m = [ 36  86 158 213 227 176  45 184  78 124 136 233 121 192 107]
Which number is the entry just left of the centre entry? 45
Which number is the second entry from the end? 192
Which number is the first entry from the left? 36
Which number is the second entry from the left? 86
The 3rd entry from the left is 158

Questions about the grid below.
1) Which number is the bottom-left entry?
2) Which number is the first entry in the row that holds the largest entry?
3) Which number is the entry just right of 52?
4) Which number is the smallest entry in the first row?
5) Which number is the entry just right of 53?
6) Which number is the top-right entry?
7) Which number is the entry just right of 39?
8) Which number is the fifth entry, reading row by row?
[[51 42 23 26]
 [65 22 69 78]
 [41 31 81 83]
 [53 40 56 58]
 [52 39 22 26]
 [49 63 46 43]
 [26 50 69 65]]
1) 26
2) 41
3) 39
4) 23
5) 40
6) 26
7) 22
8) 65

X =
array([[ -5.16,   2.36,  -1.10,  -2.92],
       [ -7.11,  -4.54,   9.62,   8.95],
       [ 15.71,   2.25,  -1.62,   0.89],
       [ -3.96,   8.15,   5.49,   2.81],
       [-13.91,  -4.54,  -3.05,  -6.14],
       [ -3.34,   7.45,  18.19,  17.07]])
Rows and columns are numbered from 1.
The entry directly above -3.05: 5.49
The entry in the bottom-right corner is 17.07
Read off the entry in row 2 and column 3.
Answer: 9.62
The entry just left of 17.07 is 18.19
The entry just left of 5.49 is 8.15
The entry directly above 5.49 -> -1.62
Read off the entry in the top-right corner.
Answer: -2.92
Read off the entry at row 1, column 1.
Answer: -5.16
Read off the entry in row 2 and column 1.
Answer: -7.11
The entry directly above the smallest entry -> -3.96
Read off the entry just right of 9.62.
Answer: 8.95
Read off the bottom-left entry.
Answer: -3.34
The entry in row 3 and column 1: 15.71
The entry just left of the largest entry is 7.45
Read off the entry in row 1 and column 2.
Answer: 2.36
Read off the entry just right of -1.62.
Answer: 0.89
Read off the entry directly below 5.49.
Answer: -3.05
Read off the entry just right of -13.91.
Answer: -4.54
The entry at row 1, column 3 is -1.10

Read these off the array that follows. Counting starts at 1.
1) The entry directly above 31?
2) The bottom-left entry?
3) The top-right entry?
4) The entry at row 3, column 3?
5) The entry just right of 16?
6) The entry at row 2, column 1?
7) The entry just left of 48?
8) The entry directly below -18?
[[  8  36 -16  -3  19  48 -18 -15  -1  21  -7   7]
 [-20  -6  16 -30  -2 -41 -19  13 -12  73 -13 -43]
 [-12 -27 -43  18  11  -9  -7   7  31 -11 -17 -66]
 [ -6 -54 -12 -10   3  -7 -14  19   2  38   7  10]
 [ -3   2  20  11 -12  20 -35 -19  58  64  -7 -70]]
1) -12
2) -3
3) 7
4) -43
5) -30
6) -20
7) 19
8) -19

Questions about the array below. Counting starts at 1.
1) The entry at row 1, column 1?
2) The entry in row 1 and column 3?
3) The entry directly below the largest entry?
4) The bottom entry of the column that holds the largest entry?
5) The entry in row 2 and column 1?
6) The entry just right of 2?
7) The entry directly below the smallest entry?
8) The entry directly below -34?
[[ 43 -44  37  33  37 -26  18  39  -1  -1 -25  52  26]
 [ 57 -27 -11  28   2 -15  17  81  16  12   6  28  -4]
 [  3 -15  -1  42  34  -5  18  34   1 -16   7  -1   3]
 [ 61 -37  15  -4  40 -26  19  34  -8  10 -50  57  25]
 [  0 -12  -2  46  14   0  12  35   9 -13  26  -7  -5]
 [  9 -16  -5   7  50 -12  16  16 -15 -12 -34   9  14]
 [ 55 -31   9  37 -17 -13  13  62  26  17  23  34  -3]]
1) 43
2) 37
3) 34
4) 62
5) 57
6) -15
7) 26
8) 23

[[-19.282 -18.399  -9.715   6.470  -9.781 -10.652 -14.469 -14.161  15.185
   -9.847   4.821  18.741  17.026]
 [-20.497   4.621   0.355  16.121  15.554 -10.844 -14.991   2.859  15.247
    8.958  14.089   9.469  -8.510]
 [  8.787   7.780   3.834 -16.817  -6.667  12.560 -10.341  -9.641  -9.513
   15.228  -2.808   2.573  -0.784]
 [ -7.208  -2.133   3.431   5.813   6.412 -11.582   9.273  -4.864   5.235
    8.635  10.750  -4.620  -1.484]
 [ 14.447 -15.897  -2.028 -17.247  -7.001   8.288 -14.526 -13.907  10.770
    2.907  10.334  16.044  -5.082]
 [-18.066 -13.260 -12.558   6.517 -15.029  -9.246   5.619  15.970   9.781
    3.460 -10.903   6.907 -11.461]
 [ 18.569 -16.165 -19.927 -10.187  15.649   1.254  16.373   1.760  10.448
   10.946  17.072  -9.916  18.386]
 [  1.325   8.620  14.040   3.476 -15.087   7.734 -16.608  15.934   6.930
    1.360   4.632   6.462 -18.926]
 [ 12.473  -4.453  -7.006  -8.171   4.668 -18.161   1.526  -2.658  -3.521
   -7.363 -14.724  12.005  13.533]
 [-17.890  -8.275   5.095 -18.403   8.177  16.080 -16.251   2.897 -20.346
   -0.746  -7.157 -16.652  10.877]
 [ -7.435  11.000 -12.935 -18.456 -17.628   3.700  -9.701  16.428  11.882
   -9.753  -6.046  -5.641   3.741]]
The entry just left of the centre entry -> -9.246
The entry just right of the smallest entry: 4.621
The entry just right of -12.935 is -18.456
The maximum?
A: 18.741
The entry just left of 9.469: 14.089
The entry just right of 16.121?
A: 15.554
The entry just left of -9.715?
A: -18.399
The entry just left of the largest entry?
A: 4.821
The entry just right of -9.781?
A: -10.652
The entry just right of the largest entry is 17.026
The entry just right of 6.462?
A: -18.926
The entry just left of 16.080 -> 8.177

[-46 -76  78  82]
The maximum -> 82
The third largest entry: -46

a =
[[ 94  11 -50 -27  24  26  18   4 -49  31  16  -9  -1  85  -2]
 [-25  14  -1  15   7  14  -4   1  -8   0   8  16  28  -4  11]]
Counting starts at 1.
The entry just right of the largest entry? 11
The entry in the bottom-left corner? -25
The entry at row 1, column 3 -> -50
The entry just right of 8? 16
The entry in the bottom-right corner: 11
The entry in the top-left corner is 94
The entry at row 2, column 2? 14
The top-right entry is -2
The entry just right of -8? 0

((13, 6, 22, 25, 28, -19, -36, 23, -8, 27, 15, -2, -21, -15, -4, -3), (28, 36, 10, 39, -50, -24, 79, -29, 51, -18, 42, -22, 67, 49, -7, -26), (1, -4, 20, -20, 14, 17, 2, 1, 13, -9, 6, 13, 29, 8, 57, 50), (0, -1, -2, -6, 55, 63, -14, 47, -15, 41, -19, 52, -30, -5, 9, 32), (2, 6, -12, -1, 41, 69, 11, 41, -7, 38, -18, 53, -22, 7, -5, 20), (2, -2, 7, -4, 66, 56, -31, 53, -19, 46, -16, 51, -37, -13, 15, 37), (18, 13, 27, 33, 12, -34, -22, 11, 4, 17, 27, -15, -4, -6, -3, -10), (1, -4, 20, -20, 13, 15, 1, 1, 12, -9, 6, 12, 29, 8, 57, 49), (12, 6, 22, 25, 30, -17, -37, 25, -9, 28, 14, -1, -23, -16, -3, -2), (1, 4, -10, -3, 45, 68, 3, 44, -10, 39, -20, 53, -26, 3, -2, 23), (2, 5, -11, -2, 43, 69, 8, 42, -8, 39, -19, 53, -24, 6, -4, 21), (0, -5, 20, -20, 17, 17, -4, 4, 9, -6, 4, 14, 23, 5, 54, 49), (1, -4, 20, -20, 15, 16, 0, 2, 11, -8, 6, 13, 27, 7, 57, 50), (1, 5, -11, -2, 44, 68, 5, 43, -9, 39, -20, 53, -25, 4, -4, 21))
Read off the entry just right of -29.
51
Read off the entry just right of the largest entry.
-29
The minimum is -50
The entry just right of 47: -15
Read off the entry just left of -29.
79
Read off the entry just right of -21.
-15
Read off the entry just right of the smallest entry.
-24
Read off the entry just left of -30.
52

[3946 9326 3338 4381 4242 7406 6775 2361 3977 2410 5137 4676 4583 7181]
The entry just right of 3946 is 9326
The entry just right of 5137: 4676
The entry just right of 3977?
Answer: 2410
The smallest entry?
Answer: 2361

data = [[147, 229, 206, 216], [207, 235, 207, 202], [109, 218, 186, 230], [96, 39, 42, 185], [53, 181, 227, 82], [89, 72, 64, 217], [192, 234, 208, 209], [202, 234, 208, 206], [52, 183, 223, 93]]
The entry just right of the largest entry -> 207
Which number is the minimum?
A: 39
Which number is the entry just right of 89?
A: 72
Which number is the entry just left of 181?
A: 53
Which number is the entry just left of 183?
A: 52
Which number is the entry just left of 209?
A: 208

Read these off the row that follows.
1) The entry just left of 87?
2) The median of all entries?
4,69,52,95,87
1) 95
2) 69

Read these off the row that follows.
1) Give the entry just right of the centre entry.
2) Give the entry just left of -1.471.
3) Give the entry just right of -1.471.
4) Give the entry just left of 0.571.
1.928,-1.409,0.551,0.427,1.124,0.571,1.350,-2.223,1.438,-1.471,0.033
1) 1.350
2) 1.438
3) 0.033
4) 1.124
